Each path below is one point turned by a fixed rotation once a step. After each direction that follows a path, write how fast that rotation turns it, in degrees a step (0 if it stays still).
Each turn is a multiple of 5 degrees from 10 to 175, or 0.
Each row of a path follows its step; steps can be skipped.
Path 1:
step 0: [ 4.46  0.28 -1.37 -0.30 -2.31  2.65  3.39 -0.48  0.34 -1.41  3.06  0.62
 -0.90  0.60  1.49 -0.09 -1.64 -1.12 -0.77  0.95 -2.36  0.56 -0.39 -0.85
  1.97 -1.80 -0.18 -0.09  1.87  0.94 -1.36 -0.16  0.44 -1.84 -0.55  0.33
  0.67 -2.02  0.29 -0.38  0.54  0.72  0.35  1.88  1.46  1.82  2.59 -1.03
  0.36 -2.45 -0.42 -0.29  0.63 -1.23  1.31 -0.31  1.72  0.58  0.82 -1.28
  0.50  1.20  1.15  1.03 -0.45]
step 1: [ 2.77  1.32 -2.16  0.18  1.28  1.75  1.66 -1.25  0.25 -1.19  1.53 -0.44
  2.45  0.25  0.04  0.04  0.23 -1.00 -1.40  1.15 -2.45 -0.36 -3.32  0.97
  1.85 -0.59  0.14 -0.25  0.58 -0.49 -1.16  0.03  1.20 -2.15 -0.52 -1.20
  1.90 -0.62  1.93  0.62  0.43  3.78 -1.98  1.70  0.15 -0.26 -0.30  0.97
 -0.06 -3.75 -0.49  1.95 -0.13  0.78  1.44 -1.97  1.45  1.63 -0.71  1.16
  0.40 -0.89 -0.42  1.03  0.73]
step 2: [ 2.52 -0.88 -1.70  2.02  0.10  1.41 -0.17 -0.27 -0.82 -0.98 -0.52 -0.33
 -0.76  1.22  0.38 -0.30 -0.02 -0.57 -1.11  3.37 -1.27  0.64 -2.18 -0.16
 -0.09 -2.71 -0.66 -0.01  2.82  1.16 -0.78  0.36 -1.30 -2.72 -0.27  0.09
  0.63  1.00  2.68  1.58  0.89  0.62 -1.58  2.57  0.90 -2.13 -0.95  0.27
  0.23 -2.79 -0.34  1.40  0.32 -0.59  3.18  2.01  0.36 -0.73  0.78 -0.43
  1.05  1.56  0.77 -0.11  2.88]
step 6: [ 0.03  0.23 -0.39  1.05  0.35 -0.23  1.85 -3.14 -3.26  0.04 -1.58 -0.36
 -0.13 -0.64  0.90  1.38 -0.67 -0.66 -0.71  2.22 -1.36 -0.71 -0.99  2.51
  1.60  0.02 -1.86  3.17  1.98  1.43 -0.27 -0.10  0.74  1.84 -1.04  1.15
  1.34 -0.29 -1.16  0.57  0.23  1.10 -1.24 -0.95 -1.34  1.95  0.28  1.18
  2.00 -0.87  0.07  3.20 -1.56 -0.44  0.63 -0.41  2.01  0.13  1.41  0.01
  2.18  2.02 -1.40  1.75 -2.28]
step 9: [ 0.16 -1.27 -4.23  0.65 -0.02  2.47  0.81 -1.30 -1.65  1.45  1.23 -0.23
 -0.11  0.61 -0.59  1.37  2.09 -0.50  2.44  2.10 -2.27 -1.89  1.01 -0.53
  0.62 -0.21 -0.75  1.60 -0.03  3.58  0.07  0.03 -1.87 -0.32  1.43  1.72
  2.70  1.09  0.98  1.21 -0.45 -1.66 -0.73 -0.87  0.20  0.00  1.97  1.04
 -0.22 -0.83 -0.09  0.76 -3.75 -1.51  0.27 -0.15 -0.12 -0.42 -1.21 -0.82
  1.19  1.47 -0.33  0.48  1.33]
step 16: [ 0.60  0.25 -0.89  0.18 -1.72  0.03  0.10  0.64 -2.02  1.05  0.84 -0.82
  0.20  1.34  0.50  0.28 -0.61 -3.47 -1.76  2.92 -0.17 -0.51 -2.43  1.33
  1.59 -1.36 -2.29 -0.59  0.72  1.85 -2.20 -2.05 -1.49 -0.11 -0.49  1.86
  3.11  1.25 -0.78 -0.98  0.93  0.79 -0.98  0.84  0.96  1.51  3.89  2.09
 -0.03 -1.13  1.51  2.21 -0.12  0.63 -0.93  0.99 -0.57  0.06  0.03  1.96
 -1.73 -0.31  0.36  1.27  0.81]
step 22: [ 1.40  1.50 -3.00 -0.56 -0.23  0.49  0.99 -0.79  0.28  0.72 -1.10 -0.07
  0.96 -0.08  0.84  0.07  0.38  1.28  0.03  2.48 -3.11  0.49 -1.07  1.13
  1.61 -2.56 -1.08  0.46  0.60  1.74 -1.20  0.78  0.57 -2.48 -2.06  0.15
 -1.23  0.54  0.98  2.17 -1.42 -1.24 -2.56 -0.10  2.32 -1.09  0.28  0.03
 -0.88 -2.14 -0.94  2.31 -1.32 -1.34  1.76  0.95  1.42 -1.43  1.56  0.21
  0.39  3.30  0.78  1.14  2.19]
step 25: [ 2.78 -1.48 -0.24  2.93  1.12 -0.47  0.81 -3.17 -0.39  1.52  0.55 -0.68
 -2.53  1.04  1.40  0.33 -0.62  0.13 -0.58  2.90 -0.35 -3.05 -2.34 -0.64
 -0.55 -0.64  0.33  0.12  1.37 -0.91 -1.34  0.68 -0.95  0.39  0.93  1.33
  0.22  0.69  1.23 -1.01 -0.96 -3.53 -1.53 -0.17  1.86  0.39  0.49 -0.14
  1.32  0.92 -0.40  1.93 -0.08 -2.15  1.12 -0.61  0.82  0.48  0.15  1.36
  0.92  3.84  0.30  1.12 -0.87]
step 26: [ 0.19 -0.75 -1.54 -0.24  1.65 -1.31  2.87 -3.55 -3.01  0.95 -0.71 -1.96
 -1.94  0.53 -0.22  1.18 -0.37 -1.81 -0.09  3.24 -1.58 -2.15 -0.30  0.09
  0.45  0.21 -0.88  2.15  0.04  0.24 -1.35 -1.10 -0.39  1.73  0.91  1.81
  0.06  1.17  0.35 -1.58 -1.84  0.84 -1.50 -1.42  0.80  1.41  1.02 -0.19
  0.53 -1.49  0.44  0.74 -0.88 -1.15  1.24 -1.11  3.24  1.70  0.49  2.04
  0.91 -1.17 -0.46  0.70 -1.96]
Speeds:
[ 0.19  0.54 -0.10  0.11  0.52 -0.30  0.64 -0.25 -0.09  0.41 -0.43 -0.58
  0.28  0.25  0.07 -0.02 -0.18 -0.18  0.11 -0.98  0.51 -0.32  0.35 -0.02
  0.39  0.58  0.43  0.43 -0.02 -0.65  0.02  0.47  0.06 -0.28  0.33  0.03
 -0.13  0.19 -0.50 -0.54  0.53  0.58 -0.48  0.03 -0.13 -0.37  0.01  0.13
 -0.52 -0.10 -0.04  0.33 -0.12  0.02  0.12  0.29  0.18  0.71 -0.20  0.09
 -0.64  0.08 -0.29  0.20  0.41]
160
[-0.16  0.00  0.03 -0.22 -0.62  0.02 -0.89 -0.34 -0.18 -0.39  0.00 -0.32
 -0.05  0.29 -0.70  0.22 -0.72  0.79 -0.40  0.16 -0.29  0.01  0.01  0.16
  0.11  0.25  0.63  0.43 -0.05 -0.29  0.65 -0.19  0.31  0.14  0.18  1.34
 -0.09  0.01 -0.61  0.17 -0.34  0.28  0.10  0.28  0.11  0.00 -0.11 -0.36
 -0.16 -0.28 -0.06  0.21  0.01 -0.10  0.47 -0.03 -0.07 -0.15  0.32  0.25
  0.02 -0.07  0.03 -0.14  0.56]
90
[-0.04 -0.43  0.61 -0.42 -0.34 -0.11  0.14  0.26  0.17 -0.48  0.19  0.06
 -0.30 -0.24  0.34  0.30  0.12 -0.13 -0.43  0.22 -0.08 -0.35  0.21 -0.15
 -0.32  0.83  0.49  0.51 -0.59  0.64 -0.27 -0.13 -0.33  0.11 -0.13  0.02
  0.06  0.01  0.06 -0.38  0.36  0.41 -0.52 -0.54 -0.07  0.40  0.01 -0.30
  0.41 -0.37 -0.68  0.07 -0.28 -0.31 -0.76  0.39 -0.40 -0.27 -0.15 -0.20
  0.05  0.02 -0.61  0.68  0.49]
35
[ 0.02  0.25  0.08 -0.08  0.06 -0.31  0.23  0.15  0.61  0.17  0.44  0.15
  0.66 -0.24  0.65 -0.15  0.06  0.03 -0.51 -0.17 -0.01 -0.38  0.26 -0.35
 -0.45  0.13  0.32 -0.30 -0.16 -0.63 -0.35 -0.49  0.63 -0.14 -0.24  0.28
 -0.72 -0.24  0.08  0.00 -0.68 -0.50 -0.27 -0.08  0.52  0.64  0.57 -0.26
 -0.42  0.08 -0.58 -0.38 -0.28 -0.02  0.61 -0.14  0.62  0.10  0.53  0.09
  0.10  0.25  0.00  0.29 -0.21]
100
[-0.87 -0.27 -0.52 -0.62  0.32  0.19  0.60 -0.46 -0.46  0.50 -0.20 -0.18
 -0.43 -0.35 -0.06 -0.36 -0.19 -0.08 -0.21 -0.29 -0.17  0.09  0.20 -0.01
 -0.11 -0.22 -0.13  0.49  0.39  0.11  0.57 -0.73  0.13 -0.27 -0.87 -0.16
 -1.06 -0.23  0.24  0.33  0.34  0.15 -0.06  0.12 -0.18 -0.14 -0.47  0.14
 -0.12 -0.43 -0.13 -0.01  0.09  0.08 -0.06  0.58 -0.24 -0.16  0.53  0.05
  0.50  0.09 -0.10  0.09 -0.12]
160
[ 0.73 -0.83  0.25 -0.12  0.21 -0.72  0.28 -0.28  0.40 -0.23  0.02  0.50
  0.41  0.11 -0.50 -0.10 -0.69 -0.11  0.18 -0.31 -0.22  0.50 -0.76  0.43
 -0.65  0.03 -0.11 -0.06 -0.26  0.34 -0.21 -0.21 -0.18 -0.49  0.41 -0.42
 -0.46  0.22 -0.45  0.13 -0.63 -0.15 -0.49  0.21  0.10 -0.69 -0.35  0.28
  0.28 -0.22  0.10 -0.25  0.23 -0.07  0.07  0.28  0.09  0.15  0.17  0.44
  0.06  0.27 -0.16  0.14  0.34]
35
[ 0.47 -0.03 -0.10  0.89  0.00  0.26 -0.32  0.56 -0.18  0.16  0.55 -0.04
 -0.10 -0.19 -0.06  0.21  0.65  0.06 -0.15 -0.06  0.51  0.74  0.21 -0.08
  0.19  0.94  0.24  0.51  0.03  0.30 -0.07  0.07  0.05  0.03 -0.15  0.24
 -0.28 -0.21  0.42  0.02 -0.59  0.07 -0.60 -0.17 -0.20 -0.72 -0.12  0.01
 -0.45  0.22  0.28 -0.31 -0.25  0.03  0.15  0.44 -0.81  0.29  0.35  0.30
  0.48  0.09  0.45 -0.30 -0.40]
70
Path 2:
step 0: [-3.02  1.57 -0.62 -2.05  0.82 -1.66 -0.66 -1.74  2.58 -0.63  1.52 -1.56
 -0.92 -0.44 -0.58  0.50  0.15 -0.48 -0.57  0.01 -1.53  0.20  0.75  3.41
 -1.71  2.93  2.25  0.33 -0.63 -0.82 -1.47  0.05 -0.44  0.97  0.82  3.47
 -2.36  0.95 -0.37  1.19 -1.52 -0.96 -1.52 -0.59  0.01 -0.53  1.19  0.92
  0.46  1.38  1.67  0.87 -0.99 -0.50 -1.41 -0.30 -1.64 -0.08 -0.17  0.19
 -3.55  1.46  1.48 -0.58 -0.45]
step 1: [ 2.74 -0.66  1.36  1.03  2.44 -0.68 -0.55 -1.17  0.94  0.96 -0.72  0.74
  0.47 -0.66  0.35  1.77  0.85 -0.93 -0.02 -1.25 -1.11  2.08 -0.29  0.84
 -0.19  0.97  1.19 -1.85 -1.10 -1.29 -1.89  1.53  1.97 -0.69  2.31  2.36
  0.58 -0.28  2.19  3.39 -0.06  0.52  0.68 -0.38  1.73  0.80  0.09  0.10
 -2.39  1.62  0.92 -0.77  1.47 -0.89  0.36 -2.08  3.52  1.86 -1.96  1.82
  0.59 -1.56  1.30 -0.16  0.04]
step 5: [ 0.28  0.62 -3.20  0.94  0.99  0.98 -1.05 -1.87 -0.42  1.59  1.06  0.53
 -0.27  0.71  0.20  1.56 -0.03  1.77 -2.46  1.88 -1.27  2.44  1.75  3.09
  0.38  0.96 -0.78 -0.76  0.76 -0.80  1.82 -0.70  1.23  0.08  1.17  0.72
 -1.19 -1.01 -0.11  2.54  2.37 -1.37  0.17 -3.79  0.80  0.39  1.27  0.97
  2.86  0.29  0.72  0.81  1.04  0.28  0.28  0.45 -2.26  0.09 -0.23  0.11
 -0.93  3.23  0.82  0.44 -0.78]
step 6: [ 1.51 -0.64 -1.13  0.20  0.90 -2.92 -2.15 -0.79 -0.25  0.50  2.29 -1.18
 -1.70  0.10 -0.86 -1.20  0.14 -0.90  1.00 -2.04 -1.64  2.38  1.97 -0.09
 -1.01  2.84  0.41  0.06 -1.49 -1.65  0.21 -0.70 -1.33  0.83  0.10  0.04
  0.04 -0.63  1.92 -0.13  1.83  1.95  1.76 -0.39  0.84 -0.17  2.10  0.46
 -1.18  1.75  3.16  2.53  0.46  0.98 -2.54  0.01  1.81  0.84  0.46 -1.23
 -1.27 -2.34  1.65 -0.63 -0.78]
step 7: [ 1.98 -0.80  0.68 -1.24 -0.44 -1.49 -3.21 -0.95  0.17  2.23  1.19 -0.08
  0.03  1.03 -0.17  1.08 -0.64 -0.85 -2.41  1.64 -2.54  0.23 -0.42  0.22
 -1.20 -0.58 -0.71  0.15  3.21  2.96 -0.75  0.83  0.22  0.72  1.23  0.10
 -2.34 -0.97 -1.53  1.04  1.80  0.37 -0.63 -1.64  0.33  1.48  1.64  0.01
 -1.22 -1.63 -2.16 -0.38  0.42  0.86  1.13 -1.56  2.14  1.06 -1.72  0.69
 -0.75 -1.71  3.38 -0.97  1.53]
step 10: [ 2.11  0.05 -0.55 -0.53  2.47 -2.65 -0.27 -0.24  1.91 -1.48 -1.74 -0.81
 -1.15 -0.92 -0.25  1.53  1.57  0.62 -0.08 -1.87 -3.20 -1.59  2.27  1.90
 -1.29  0.54 -1.64 -0.39 -0.28 -0.71  1.28  1.19 -0.79 -0.30  0.73  2.92
 -1.24  0.72 -0.45  3.25  0.44 -0.62 -2.14 -2.77  0.02  1.58  0.60 -1.39
  1.11 -0.19 -1.74 -0.52  0.08 -1.07  1.10 -1.32  0.93  2.25 -0.94  1.44
 -0.08  1.27  0.49  0.97 -1.39]
step 11: [ 2.56  0.62 -0.68  0.65  0.78  1.27 -0.40 -1.86 -1.01 -0.84  0.42  0.48
 -0.69  1.58 -0.18  0.32 -2.72 -2.06 -1.57 -0.13 -0.67  2.32  1.96  1.06
  0.41  2.79  1.67 -1.42 -0.23 -3.13  0.98 -0.48  0.29  0.63  0.72  0.69
 -1.64  0.48  1.95 -1.63 -1.39  0.04  0.59 -2.29  5.05  0.99  0.98 -0.54
 -2.76  0.01 -0.04 -0.66  0.04  0.34  1.29  0.55  0.74 -0.16  0.83 -0.53
  1.03  0.55  1.04  0.97 -1.92]
step 20: [ 1.00 -1.19  1.28  1.73  3.63 -0.36 -1.25 -0.50 -1.50 -1.66 -1.38  1.59
  2.65 -1.08 -0.97  0.54 -2.10  0.31 -0.90  1.32 -3.51  0.10  0.36  2.34
 -0.04 -0.12 -0.82  0.34  0.25 -2.86 -0.31  0.24 -0.48  1.10  2.80  1.11
 -2.43  1.57  0.46  1.21 -0.04  0.54  0.58 -0.28  0.64  0.68  1.16 -0.12
  0.20 -1.46 -0.02  0.23  0.05  2.25  2.15  1.30  0.67  1.17  3.17  0.21
  1.48 -0.23  0.60 -0.63 -1.96]
step 21: [ 0.35 -1.26 -1.68 -1.41 -1.81  1.76 -1.24  0.99  0.48 -1.72  1.43  0.11
 -2.54 -0.07 -0.14  0.51 -1.84  1.91  1.47 -0.21 -2.62  1.31  0.95  0.30
  0.25  2.39  2.04 -1.12 -0.91 -1.97  1.63 -1.17  1.64  0.76  1.49 -0.89
 -1.01 -0.69 -1.57  1.61 -1.50  1.24  0.12  0.06  0.25  0.60 -0.31  0.01
 -1.79 -2.35 -0.79  1.68  1.36 -0.72 -1.78 -0.07 -0.67  0.37  0.87  0.48
 -0.56  1.35  4.57  1.88 -1.20]
Speeds:
[-0.01  0.09 -0.18 -0.16 -0.29 -0.27  0.28 -0.29  0.81  0.13  0.17  0.26
  0.32 -0.13 -0.29  0.28 -0.04 -0.10  0.06  0.45 -0.15 -0.15  0.49 -0.37
  0.14 -0.37  0.21  0.63  0.22 -0.47  0.09 -0.60 -0.54 -0.33 -0.24 -0.17
  0.18  0.18  0.22  0.42 -0.26  0.41 -0.02 -0.06  0.11 -0.37  0.01  0.72
  0.17 -0.21 -0.25 -0.14 -0.30  0.16 -0.10  0.89  0.56  0.59 -0.80 -0.51
  0.55  0.33  0.47 -0.61  0.08]
35
[-0.87 -0.03 -0.36  0.57  0.25  0.26 -0.07 -0.15 -0.17  0.02 -0.11 -0.44
  0.55  0.32  0.37 -0.33 -0.42 -0.01 -0.19  0.02  0.01  0.22  0.56  0.22
 -0.20 -0.12 -0.18 -0.10 -0.16 -0.09 -0.18 -0.31 -0.43 -0.15 -0.22  0.05
 -0.31  0.65 -0.14  0.07 -0.18  0.03  0.51  0.41  0.48 -0.13 -0.10  0.16
 -0.08  0.34  0.68 -0.18 -0.89  0.11 -0.54 -0.58  0.53 -0.34  0.33  0.48
  0.21 -0.52 -0.06 -0.85 -0.39]
130
[ 0.09 -0.62  0.23  0.20  0.07 -0.01  0.09  0.43  1.07 -0.03  0.11 -0.63
 -0.32  0.17 -0.06 -0.74 -0.36  0.77  0.33  0.03  0.15  0.01  0.08  0.23
 -0.61 -0.17  0.03 -0.22  0.38  0.34  0.09  0.41  0.16 -0.28  0.71 -0.22
  0.54 -0.19 -0.10  0.03  0.32 -0.49  0.45 -0.23  0.05  0.46 -0.47 -0.27
 -0.44 -0.28 -0.42  0.19  0.00 -0.43 -0.04 -0.21  0.37  0.00 -0.63  0.05
  0.34  0.28 -0.01 -0.61 -0.13]
125
[-0.41 -0.05  0.14  0.14  0.55 -0.73 -0.21  0.25  0.32 -0.38 -0.33  0.50
  0.17  0.54 -0.62 -0.50  0.17 -0.08  0.04  0.43  0.08 -0.22 -0.32  0.25
 -0.32 -0.57 -0.21 -0.63  0.18  0.43  0.08 -0.28  0.00  0.44 -0.05  0.07
 -0.32 -0.17 -0.24  0.32  0.33 -0.35 -0.67  0.02  0.14 -0.06  0.61  0.66
  0.72 -0.02 -0.02  0.17 -0.73 -0.03  0.61  0.13 -0.08 -0.16  0.17  0.32
 -0.41  0.68  0.03 -0.07 -0.08]
145
[-0.06 -0.06 -0.11  0.49  0.38 -0.62  0.10  0.66  0.09 -0.03  0.46 -0.27
  0.58  0.14 -0.11 -0.08 -0.44 -0.27 -0.27  0.21  0.36  0.73  0.03 -0.50
  0.48  0.88 -0.33 -0.25  0.21 -0.50  0.18 -0.68  0.20  0.06 -0.17  0.12
 -0.33  0.04 -0.54  0.08  0.62  0.13  0.10  0.37 -0.55  0.00 -0.11 -0.18
  0.30 -0.71 -0.29 -0.03  0.47 -0.23  0.02 -0.08 -0.47 -0.10 -0.17 -0.30
  0.51 -0.09 -0.03  0.13 -0.70]
45
[-0.53  0.00 -0.14  0.22 -0.16 -0.08 -0.37 -0.43  0.20 -0.18 -0.04 -0.28
  0.51  0.24  0.55  0.08 -0.28  0.03 -0.07 -0.60  0.10 -0.54  0.21  0.19
 -0.23 -0.43  0.38  0.28  0.51 -0.48  0.34  0.44 -0.13  0.09  0.50  0.28
 -0.15  0.31 -0.22 -0.27 -0.12  0.11  0.12 -0.40 -0.40  0.09 -0.02 -0.24
  1.50 -0.32 -0.34 -0.31  0.80  0.23 -0.24 -0.01  0.30 -0.43  0.07  0.03
 -0.49  0.28  0.29  0.22  0.09]
140
